Each row below has a hidden score, from 0 to 12, with 6 about the middle. What is it?
[-0.5 -0.2 -0.1 -0.3  0.4  0.4 -1.4 -1.9] 12
[-1.  -1.5 -0.7  2.3  1.8 -1.7  1.6  1.2] 6
[-0.4 -0.5 -0.2  0.3  0.  -0.1 -0.2 -0.2] 7
[-0.5 -0.4 -0.5  0.   0.4  0.7 -0.7 -0.2] 10
[-0.8  0.5 -0.9 -0.3  0.   0.3  0.6  0.3] 7
[ 0.  -0.1 -0.3  0.4 -0.1  0.   0.  -0.1] 6
[-1.3  0.4  0.  -0.6 -0.4  0.  -0.1 -1.1] 10
[ 0.1 -0.6  1.1  1.  -0.9 -1.2  0.5 -0.6] 2
[-0.5  0.  -0.3 -0.5  0.5  0.1 -1.1 -1.2] 12
[ 2.5 -0.5 -0.4  0.7  0.4 -0.6 -0.7  1.7] 0
[-1.6 -0.5 -0.1  1.5  1.1 -1.9  2.5  2. ] 2
[-0.1  0.  -0.2  0.2 -0.3  0.2 -0.1 -0.2] 6
[ 1.6  0.1  0.1 -0.3  0.   1.3 -1.  -0.4] 5
[ 0.7  0.5  0.1 -0.9 -0.8  1.1 -0.9 -0.7] 6
[ 1.3  0.   0.1 -0.3  0.1  0.5 -0.9 -0.4] 6
[ 0.3  0.5  0.  -0.8 -0.8  1.1 -0.6 -0.9] 7
[-0.6  0.4 -0.4  0.2 -0.3  0.   1.3  0.5] 4
[ 0.8 -0.4 -0.2  0.1  0.  -0.3 -0.5  0.6] 4
[ 0.1  0.3 -0.1 -0.4 -0.6  0.7 -0.3 -0.5] 6
[-1.2 -1.4 -0.7  2.1  1.6 -1.7  1.5  1.2] 6
[ 0.9 -0.3  0.7  0.4 -0.3 -0.6  0.6  0.7] 0
[ 0.3  1.   0.2 -1.8 -0.2  2.3 -0.7 -0.8] 9
[ 0.9 -0.3 -0.2  0.2  0.1 -0.5 -0.7  0.6] 4
[ 0.3  0.1 -0.1 -0.4  0.4  0.2 -1.1 -0.8] 9
[ 1.6 -0.3 -0.1  0.3  0.3 -0.4 -0.8  0.4] 3
[-0.3 -0.7  1.2  1.1 -0.9 -1.5  0.3 -0.6] 2
[ 0.4 -0.6 -0.3  0.4 -0.1 -0.5 -0.4  0.4] 5
[ 2.4 -0.5 -0.2  0.8  0.4 -0.6 -0.8  1.6] 0
[ 0.  -0.5 -0.2  0.2  0.  -0.2 -0.4  0. ] 7
[-0.2  0.3 -0.2 -0.5  0.4  0.  -1.  -1.1] 11
[ 2.6 -0.6 -0.3  0.7  0.4 -0.3 -0.6  1.7] 0
[ 0.3  0.7  0.2 -1.3 -0.1  1.6 -0.6 -1. ] 8
[ 1.2 -0.1  0.2  0.2  0.1 -0.8 -0.7 -0.4] 4
[-1.2 -0.6 -0.2  1.6  1.2 -1.8  2.8  2.3] 0
[ 0.4  0.5  0.1 -0.8 -0.6  0.8 -0.6 -0.5] 6
[ 1.2 -0.1  0.2  0.1  0.  -1.  -0.6 -0.3] 4
[-1.3 -0.7 -0.3  1.8  1.2 -1.6  2.9  2.7] 0
[ 0.5 -0.1  0.7  0.5 -0.4 -0.6  0.7  0.6] 0
[ 1.   0.   0.5 -0.1 -0.3 -0.3  0.1  0.4] 1
[-0.9  0.5 -0.7  0.  -0.1  0.2  0.7  0.3] 7
[ 1.1  0.1  0.1 -0.3  0.   0.  -0.8 -0.3] 5
[ 0.5  0.7  0.2 -0.7  0.1  1.1 -0.3 -1.1] 8
[ 0.6  0.5  0.1 -0.9 -0.8  1.  -0.7 -0.5] 6
[ 0.3  1.   0.2 -1.9 -0.3  2.5 -0.7 -0.7] 8
[-1.3 -0.8 -0.3  1.9  1.2 -1.6  3.   2.7] 0
[ 0.4 -0.2  0.7  0.4 -0.4 -0.8  0.6  0.9] 0
[-0.6  0.2 -0.5 -0.4  0.4 -0.1 -1.1 -1.1] 12
[ 0.3  0.9  0.3 -1.6 -0.1  2.1 -0.7 -0.8] 8
[-1.1 -0.3 -0.1  0.1 -0.1  0.  -0.2 -1.1] 10
[ 0.2  0.9  0.2 -1.7 -0.2  2.1 -0.7 -0.7] 8
[ 1.1  0.1  0.  -0.3 -0.1  1.1 -1.  -0.2] 6
[ 0.2  0.5  0.1 -0.6  0.1  0.6 -0.4 -1. ] 8
[ 0.2  0.1  0.  -0.4  0.1 -0.1 -1.2 -1. ] 9
[-0.6 -0.1 -0.5 -0.4  0.4 -0.1 -1.3 -1.1] 12
[-1.2 -0.3  0.2  1.3  0.8 -1.9  2.2  1.4] 1
[ 0.6 -0.3  0.6  0.6 -0.3 -0.7  0.6  0.6] 0
[ 0.5  0.5  0.2 -1.  -1.1  0.7 -1.  -0.4] 5
[ 0.5 -0.3 -0.3  0.2  0.1 -0.3 -0.3  0.3] 5
[ 0.3  0.8  0.3 -1.2 -0.1  1.7 -0.5 -1.1] 8
[-1.  -0.4 -0.2  0.2  0.  -0.3 -0.2 -0.7] 9
[-3.3  0.7 -0.1 -0.7 -0.9 -0.6  0.6 -1.4] 12
[ 1.   0.2  0.  -0.4  0.1 -0.1 -0.7 -0.2] 5
[-1.2 -1.4 -0.9  2.1  2.  -1.6  1.7  1.1] 7
[ 0.4  1.   0.1 -2.  -0.4  3.  -0.7 -0.7] 8
[ 0.7  0.7 -0.1 -1.  -1.   1.7 -0.7 -0.8] 6
[ 1.   0.   0.2  0.  -0.1 -0.6 -0.6 -0.3] 4
[ 0.2  0.4  0.1 -0.6 -0.4  0.7 -0.5 -0.7] 7
[-1.  -0.1 -0.4  0.2  0.4 -0.3 -0.1 -0.3] 9
[ 0.7 -0.2  0.8  0.4 -0.4 -0.8  0.8  0.9] 0
[-0.5 -0.5 -0.2  0.1 -0.1 -0.2 -0.2 -0.1] 7
[ 1.  -0.4 -0.1  0.2  0.  -0.2 -0.6  0.5] 4
[ 1.8 -0.6 -0.2  0.4  0.3 -0.9 -0.8  2. ] 0
[-1.4 -0.5 -0.1  1.7  1.1 -1.8  2.6  2. ] 1
[-2.4  0.3 -0.1 -0.4 -0.8 -0.4  0.3 -1.3] 11
